A single turn carries every row of the set below to another of its rows. Some are shown first; where does it send the rows asked next?
J_677: [  1 -34   4  -7  29  -7   8 -12   5  35   7 -20  34  24  39  15  -9 -16
  31 -28  -9  25  14   8  12  -9]
J_547: [-34  18 -23  20  18 -11 -24  25 -28  19   4  37  -5   7  -3  10 -11 -13
   0   0 -62  53  -1   5   0  -7]
J_761: [  9   2  13  39  13 -53   6  20   0  28  19  10  12  20  17 -29  10  -2
  19  10 -13  39 -16  33  21   6]
J_808: [ 18  -4  14  29  16 -48  -2  23  -2  17  10  -1  10  33   9 -30  19   7
  21  21 -17  39 -16  31  11  14]
J_499: [-16 -13 -10  19  11  34 -45  -4  -1   7   8 -13 -15  53  44 -15 -14  -4
  14  18  -1  30 -17  21  19  -4]
J_649: [ 27   0 -16   8 -23 -27 -10 -17 -35  21 -33  14  23  -6  31  11  -5 -35
  21  14 -15  20  20   8   6  15]
J_253: [-28  15 -30  14  11  -3 -21  31   2  13  11  37   3   7   7  -3 -22 -15
   1   4 -64  54  19   7 -12  -6]
J_670: [-14 -43  -5  -8  24 -16  -2 -20 -28  34   9 -30  35  21  45  12  -3 -22
  12 -21 -17  24  12   4  11   4]
J_232: [-25 -20   1   8   9  33 -48   1  -5   8   4 -20  -7  58  32 -11 -11  -2
  19  16  -3  45 -12  17   5   5]
J_192: [-39  13 -25  22   5  -5 -19  36  -8  20  14  33  -6  -3   9   6 -10  -4
  -8   4 -56  55   8  13  -7   8]
J_694: [  3  -2  14  35   1 -43   2  25  -5  19  21  16  11  33  17 -24   6   2
  39  14 -13  37 -26  34  15  18]
J_385: [  3 -15 -33  -5   7  -4 -20   7 -13   7   1  23  27  16  31 -17  -9 -23
 -10 -16 -20 -18  -3 -30 -21  -2]
J_60: [ 26  -1 -12  16 -32 -18 -24  -8 -18  21 -36  -1  25 -14  21   9 -13 -36
  27  20 -22  23  11  15  -3  15]
J_867: [  1  -5 -15  -1   1  13 -20  -4  -8   9  -5  19  16  15  25 -16 -21 -27
 -18 -23 -30 -23  -7  -7 -15 -24]
J_401: [ 10   2  19  33   2 -61  -2  17  -9  33  10  11  19  24  18 -21  -2  -1
  32  12 -16  32 -20  28  19  10]
J_428: [-24  21 -31  16  11   6 -25  32 -19  24   9  36   0   3  10   6 -17 -12
  -7   3 -56  62  13   6   0 -10]
J_419: [ 27   1 -28  11 -29 -15 -29  -5 -23  34 -29   7  13  -3  23  13  -3 -42
  22  11 -15  23  24  18  20  18]
J_623: [-24 -17 -12  17   9  41 -44  -7  -6   4  10  -7 -10  48  30 -20 -14  -8
  16  21 -14  41  -8  37   3   6]
J_429: [ 12 -13 -19   8   9   3 -24  22 -13  17   9  16  22  25  31 -29 -11 -28
  -7  -2 -28 -31   0 -22 -14  -4]
J_526: [ 26   1   0   3 -24 -18 -12   1 -22  45 -41  10  22 -15  15  19  -4 -18
   6  11 -12  27  10   5   6   7]
J_445: [-19 -30   3  11  29 -14  -5  -8 -25  45  15 -26  23  19  42  12   7 -30
  25 -36 -21  28  17  -1   7   1]
J_360: [ 10 -12 -10  -2   3  -5 -31   9  -3   3  13  20  26  25  20 -16 -11 -24
  -7 -22 -34 -18  -7 -22 -30   1]
J_739: [-19 -19 -13  16  14  37 -46 -13   1   6   5 -21   7  57  30 -14 -12  -7
  16  16  -1  31  -8  24  10  -1]
J_306: [-21 -16 -27  14  16  25 -45  -4   5  -3   0 -16 -24  44  40 -10 -23  -6
  23  18 -14  34 -12  27  10  -1]
J_643: [ -3   6  18  39  -8 -56  -1  15  -2  17   7   7   9  22  10 -24   7  -9
  23  10 -19  31 -24  38  23  10]
J_35: [-24 -38   8  -2  28 -15  -6  -8 -16  30  13 -30  33  18  28  30 -12 -33
  21 -25 -16  27  13  10   5   8]
J_969: [-29  25 -30  16   3  -3 -23  31 -11  13   4  28  -3   0  16  10 -19 -11
 -13  -7 -55  49  20   4 -14  -4]

J_360 moves to J_35
J_547 moves to J_306
J_670 moves to J_649
Where do these go?
J_694 moves to J_192
J_499 moves to J_761
J_677 moves to J_526
J_643 moves to J_253
J_739 moves to J_401
J_429 moves to J_445

